In the data rows, the value 128 means zero.
Every row has one hidden group. Groups can overlap: rows of different groups may look alike. Groups are numbered from 0 in the order they first appear among the rows asked about.
Each row in order, then its group:
[122 134 121 135 119 125 132 126 149 112 111 120 127 144 126 122 134 126 133 127 120 120 126 115 142 138 121 135 126 137 128 123 120 125 123 147 137 123 117 135 119 135 136 135 125 128 114 121] 0
[ 46 201 255   0 255 205   9 162  44   0   9 255   0 255  25 115 253 114 247  67 223 163   1 255  55 142 254   5   0  85  92 255 255   0 242   0  41 188 130   0 210 239 199 147 132  50  39 227] 1
[112  70  88 181 113 131 148 151 182 131 122 123 154  67 165 104  69 156  59 166  73 101 159 133 146 148  80 167 144 167 110 102 135 127 116 185 181  80 152 184 146  90 113 106  94 125 147 106] 2
[154  98  94 150 118 109 144 120 160 152 141 112 166 112 156 146  83 132  86 145  99 134 162  92 142 111  96 147 167 125 126  97 115 163 102 161 137 107 134 145 124  89  99 118 117 136 147 125] 1
[158  85 135 127 156 145 130 142  85 154 147 157 156  74 152 152  92 154  92 151 137 161 150 147  82 113 132 133 149 119 128 143 163 158 140  88 126 132 156 126 160 106 111  89 130 132 152 153] 0
[135 148 119 119 116 135 113 139 143 111 119 108 144 121 145 128 141 144 147 144 111 123 145 139 151 132 115 114 141 131 110 125 107 138 132 152 126 109 102 123 104 137 136 149 110 111 103 117] 3
[ 87 119 126 173 109 108 168 103 113 146 148 117  87 108  92  91 135  97 126  95 137  97  90 153 114 161 131 171  88 168 158 120 126  86 113 114 170 144 138 175 131 144 153 115 151 165 142 102] 4
[179 172 128  96 117  97 126  94  94 159 167  96 149 159 117 174 156  95 170 103 150 161 132 100 130  96 140 110 164  85 150 116  82 175 105 101  81 156  96  86  80 136 115 158 155 139 125 141] 2
[126  83 123 142 157 117 145 113 145 138 116 164 116 172 112 134  89 111  84 112 132 142 112  86 101 116 130 145 117 125 143 119 168 125 116 122 134 133 164 139 169  98 106  91 138 144 154 149] 3
[102 123 142 122 129 138 131 134 138 151 131 139 107 117 118 105 112 127 117 123 144 111 111  99 138 111 144 127 103 112 138 142 150 102 140 143 116 142 163 120 158 109 109 131 140 134 160 118] 5
[141 154 125  98 116 146  95 153 132 119 134 113 156  89 160 134 141 158 149 160 111 127 160 157 159 120 116  98 154 113  96 133 106 148 140 151 109 103 107 101 108 132 125 157 101  95 112 120] 3
[113 103 123 154 134 113 152 111 131 140 132 141 106 141 106 117 112 108 105 105 132 122 106 119 109 135 128 152 106 141 145 120 146 109 116 119 148 137 152 152 150 119 129 106 142 150 147 128] 3
[121 121 132 123 144 131 122 130 125 118 121 145 116 141 119 126 130 126 124 124 130 130 121 138 115 128 132 124 117 126 122 130 146 119 132 122 127 126 136 124 144 129 129 117 125 124 126 137] 1
[126 123 150 170 119 149 166 145  96 118 117 122 134  78 138 123 135 147 127 138 158 123 136 119 110 158 149 173 129 163 157 150 119 129 145 106 165 160 119 167 118 139 149 115 159 162 115 122] 6
[140 161 135  84 131 152  80 154 118  95 121 128 143 114 148 136 160 156 162 153 116 135 144 184 142 133 128  81 140 113  88 145 121 139 149 129 103 104 100  94 111 153 142 152  98  82  95 135] 3
[108 146 122 145 101 125 136 125 113 129 148 101 119  83 125 105 151 125 149 124 120 103 121 176 136 155 121 140 116 154 130 122 104 111 123 127 151 124 112 148 107 154 155 140 125 132 119 101] 4
[122 142 157 103 183 139 120 118 121  69  95 190  78 137  86 142 131 104 139 101 156 156  85 184 125 108 159 111  87 102 140 148 175 103 143 118 102 156 118 101 150 130 127 133 147 122  87 177] 1
[144 130 115 138 151 121 133 120 119 123 112 149 136 101 132 146 138 127 134 126 118 149 136 103 127 146 115 139 138 146 125 116 149 141 119 122 146 118 141 141 148 143 140 129 122 127 135 150] 7
[134 147 117 118 113 136 109 141 123 119 137 109 147  95 147 129 143 144 146 146 112 125 147 168 146 137 114 115 142 131 106 127 105 139 129 140 127 109 104 121 104 139 138 148 105 106 110 118] 3
[106 157 152  92 113 160  98 159 136 147 136 119 126  79 143 103 130 155 143 149 138 104 135 116 172  99 146  94 118  93 114 156 130 112 160 164  90 131 145  89 139 117 107 167 122 107 148 107] 5
[140 120 145  75 153 159  87 162 162 137 107 160 148 138 154 141  92 160 104 159 130 143 152  67 153  68 139  80 144  66 104 152 166 142 156 163  66 121 166  68 166  78  74 136 113  94 157 147] 4
[128 108 102 142  95 130 124 142 133 169 151  98 159 137 163 115 121 152 113 158  93 105 161  90 113 148  96 132 151 152 105 110 110 140 121 123 153  94 147 148 126 132 141 106  98 113 162  97] 8
[130  65 124 145 164 116 144 112 105 172 157 175 113 123 112 137  80 110  70 110 130 146 112 136  75 113 128 144 118 124 141 121 181 126 117  87 129 135 191 139 186  87 101  63 140 146 183 156] 3
[ 98 146 154 100 117 155 111 151 138 153 136 128 115  90 131  99 122 145 133 139 145 101 122 104 163  99 149 104 107  95 125 156 140 102 156 160  96 138 158  97 151 112 104 157 131 117 159 108] 5
[127 115 121 133 134 126 130 126 122 140 139 133 127 115 127 128 116 125 114 126 121 130 126 145 118 128 120 132 130 130 125 121 136 129 124 121 132 122 138 134 137 122 125 115 123 129 138 131] 0
[117 170 147  80 106 166  85 168 135 137 137 109 143  65 159 111 140 167 157 163 129 106 151 134 182  99 138  80 134  91  98 155 114 125 161 171  83 117 128  80 122 125 110 180 108  91 134 104] 3
[107 154 123 150 107 118 146 116 179  82  83 102 110 171 113 106 150 115 151 114 128 107 113  89 168 151 126 148 111 152 139 120 100 109 119 176 152 131  93 153  99 147 151 160 135 142  88 105] 0
[205  81  92 100 159 126 104 142 191 134 108 150 209 163 188 190  53 159  59 175  85 182 197  46 144  68  89 104 212  79  93  99 144 210 111 173  89  85 143  96 142  51  55 110  91 101 147 169] 4
[129  91 149 169 150 137 175 134 114 123 108 147 121 132 122 134 101 132  94 130 159 136 120  80  91 137 151 172 121 151 169 140 156 123 139 103 160 161 150 167 153 112 123  82 165 172 144 143] 3
[134 102  99 154 116 120 144 125 151 143 136 117 147 105 144 127  96 134  94 140 104 123 148 117 139 127 100 150 144 140 125 105 121 140 110 153 150 110 135 154 130 103 117 118 114 135 141 116] 1
[162  89  63 202 128  73 173  84 109  96 144 117 138 151 115 160 145  88 120  96  81 149 127 216  70 201  74 188 148 215 131  63 104 156  65  78 220  99  74 220  89 165 192  77 116 153  71 139] 5
[123 117 124 132 109 149 114 152 118 148 135 115 146 149 157 113 136 159 126 157 113 111 152 100  99 153 116 122 137 150 106 133 124 130 139 101 147 108 144 138 134 145 150 105 105 110 149 107] 8
[ 65 243 123 179  33 116 162 114 255   0   0  25  89 255 101  56 227 110 234 106 130  49  95   0 255 209 127 170  82 202 147 121  17  74 118 255 194 135   4 187  10 221 216 250 140 154   0  41] 0
[135 113 115 137 132 122 126 125 131 125 126 134 133 134 130 134 120 127 116 130 117 133 132 136 119 132 116 132 130 135 123 117 131 132 122 125 135 118 128 135 132 125 129 117 121 125 127 134] 5
[154 148  98 141 187  77 143  75 135 102 103 186 109  71  92 167 128  78 133  82 113 179 101 134 166 123 105 145 125 129 136  90 172 141  82 161 132 123 138 135 162 121 121 154 134 143 116 187] 8
[115 105 123 146 130 119 143 119  81 169 180 135 115  63 114 117 118 117 109 117 127 121 117 196  93 138 125 144 112 141 137 121 143 115 122  89 144 130 157 145 149 124 133  97 134 140 163 123] 4
[137 100  91 157  93 118 140 130 145 173 156  92 166 116 163 124 102 143  97 153  91 110 165  86 127 138  89 150 161 148 117  97 101 152 105 143 154  97 141 158 119 113 125 111 106 130 162  99] 1
[161 143 122 120 121  98 141  96 110 159 157 108 140 152 116 158 132  98 141 106 142 150 128  96 125 105 131 130 152 104 151 111 100 160 103 112 105 148 116 112 102 123 113 137 152 147 137 137] 2
[253 162  90 125 135  23 162  21  56 156 188  83 172 253  89 249 173  31 177  55 147 225 129  99  69 113 120 144 211 102 184  61  44 240  38  29 100 168  46 109  28 155 133 123 181 177  94 185] 2
[130 109 132 145 135 135 136 141 130 118 116 139 136 111 140 129 117 143 110 143 128 131 141 123 118 133 129 140 137 142 126 134 138 129 143 125 141 129 131 139 135 119 131 114 127 135 124 132] 6
[145 116 118 115 136 131 106 135 114 138 145 134 149 100 146 143 117 141 119 144 114 140 150 162 123 119 114 110 148 116 109 124 134 146 128 123 117 111 135 116 135 115 117 119 109 110 136 141] 0
[136 141 124 110 122 139 110 141 131 121 129 120 147 106 150 132 133 147 137 149 114 129 149 146 146 123 117 109 144 121 110 129 118 139 133 145 115 109 116 115 115 128 127 144 107 105 116 125] 3
[116 117 116 122 103 149 104 157 119 160 142 109 148 163 161 105 143 160 129 161  98 103 155  96  96 158 107 111 138 151  91 127 122 128 139  98 145  93 152 134 138 152 157 103  89  96 161  98] 8
[151  86 109 130 144 120 127 129 110 173 167 145 153  83 145 150  84 133  83 140 112 146 151 151 103 108 108 130 152 115 120 112 147 154 116 113 121 113 159 127 154  90  97  93 116 125 166 142] 0
[ 99 129 148 117 124 141 127 138 138 153 132 136 107 110 119 101 113 132 120 125 145 108 113  98 145 107 147 122 103 107 135 146 149 100 145 148 110 144 163 113 158 110 106 137 139 132 163 114] 5
[119 124 133 123 129 135 122 136 131 143 133 133 124 114 128 120 117 133 120 131 130 122 125 121 135 116 131 123 121 116 128 133 140 120 135 137 119 127 146 121 143 117 116 129 127 125 145 124] 5
[ 62  61 154 176 157 106 195  90 145 186 125 183  42 180  53  80  67  75  60  62 178 102  45  30  87 113 167 188  44 131 198 138 206  51 123 114 148 188 230 165 224  80  95  69 195 199 218 128] 3
[102 151 184  75 187 151  98 131 100  62  86 201  68 160  82 128 152 117 164  96 170 150  72 197 106 124 174  86  69 105 125 169 194  84 165  91 101 148 123  91 160 156 137 135 132 108  90 177] 1
[206  73  52 190 155  65 151  73 118  72 106 139 171 198 135 205 130  96  94 120  55 196 158 214  56 190  61 155 187 207 103  49 111 185  53  69 200  69  71 197  78 154 167  50 100 135  61 177] 5
[122 156 119 126 103 132 115 139 116 122 145  99 139  79 142 116 153 141 155 142 114 112 139 182 149 146 116 122 134 142 113 123  96 129 128 138 137 110  99 135  98 151 150 153 111 113 110 107] 3
[115 130 126 161 139  98 170  95 131 110 131 135  93  77  86 125 118  87 120  87 146 131  89 182 148 127 136 165 100 136 165 118 129 109 109 147 143 155 113 154 123 116 119 141 162 167 107 136] 8
[105 144 146 103 118 151 109 150 138 147 134 126 121  93 134 105 124 145 133 141 139 106 127 112 160 103 145 105 116 101 121 151 134 110 152 156  99 134 150 101 144 115 108 154 127 115 152 110] 5
[114 127 133 124 118 136 128 136 142 154 139 124 124 100 133 111 111 135 118 134 132 112 129 102 150 109 132 126 120 112 131 134 133 118 135 155 115 132 152 120 142 107 108 139 131 129 156 114] 5
[246 249 146  66  98  21 160   3  37 220 225  40 148 255  53 240 212   1 248  18 225 210  97   0 123  48 190 111 195  19 235  98   3 230  55  40  14 246  49  31   3 156  97 205 249 204 133 159] 2
[151 148 125 106 132 131 111 137 138 102 124 123 154  83 149 147 130 137 136 143 115 144 151 175 165 114 115 109 153 110 111 125 112 153 128 160 108 112  96 109 102 123 115 158 109 109  94 139] 3
[117 163 120 131  92 134 121 137 111 123 152  88 134  65 140 110 163 137 164 140 114 103 138 193 152 155 115 125 130 150 114 124  88 124 128 138 143 113  93 136  90 163 157 158 110 116 105  99] 3
[ 97 132 120 157 108 112 150 111 116 141 150 112 101 102 104  97 140 109 136 106 127 100 102 164 126 154 124 155  99 159 142 118 117  98 115 124 161 132 128 161 122 146 152 127 136 145 133 103] 4
[109  68 181 130  81 181 148 180 149 117 143  78 139 176 160  98  66 173  63 167 175  94 151 176  98  88 179 142 128  99 162 184  79 119 185 121 112 173  92 124  84  71  77  80 168 156 103  85] 7
[ 98 130 115 127  72 157  97 168 127 161 135  82 148 197 172  82 170 173 152 174  87  73 160  61  96 185 101 111 133 175  79 129  99 116 145  97 162  80 146 145 124 182 187 109  76  84 161  69] 8
[110 157 121 139  92 128 132 131 110 129 152  91 124  72 130 107 160 131 159 131 119 100 126 187 145 157 119 135 119 154 123 125  92 115 125 131 151 119 101 146  97 160 159 153 119 128 113  97] 4
[130 118 127 129 124 127 132 125 131 132 133 124 131 139 130 130 118 126 115 126 130 128 129 129 123 119 129 131 130 123 133 126 126 132 125 126 124 131 126 126 124 118 119 119 132 132 130 127] 7
[145 109 153 154 136 154 151 151 107 110 102 135 153 100 153 145 123 158 112 159 149 139 150 104 112 137 153 152 149 144 150 157 124 145 155 110 148 150 127 147 132 124 132 110 150 150 121 136] 6
[ 97 163 132 142 109 127 134 124 173  74  73 110 100 189 108 101 167 119 165 114 134 104 103  91 163 158 134 137  99 156 135 131 107  98 130 164 149 134  95 146 102 164 161 162 133 132  82 107] 0
[143 118 142  75 154 154  88 159 162 137 107 160 149 145 155 144  93 157 103 155 129 146 151  69 150  73 135  81 147  70 104 148 164 144 150 160  70 120 160  74 166  81  75 134 112  95 153 149] 4
[ 96 137 153  91 141 169  75 164  96 122 115 152 103 197 132 101 177 158 166 145 128 111 119 139  82 161 141  79  99 144  82 162 160  95 168  71 121 114 150 105 158 181 173 109  99  76 133 127] 1
[140 117 127 144 164 100 155  98 149  98 113 158 110  98  96 151  93  93 104  93 144 159 101 160 151  99 137 149 119 105 161 118 149 130 109 162 118 153 118 131 134  89  93 136 159 158 103 162] 8
[ 78 115 146 122 126 165 114 165 159 135 114 146 107  77 139  79 103 161 106 153 125  88 124 127 156 117 134 117  92 124 111 156 165  83 165 172 125 118 173 126 174 108 113 133 112 110 158 108] 5
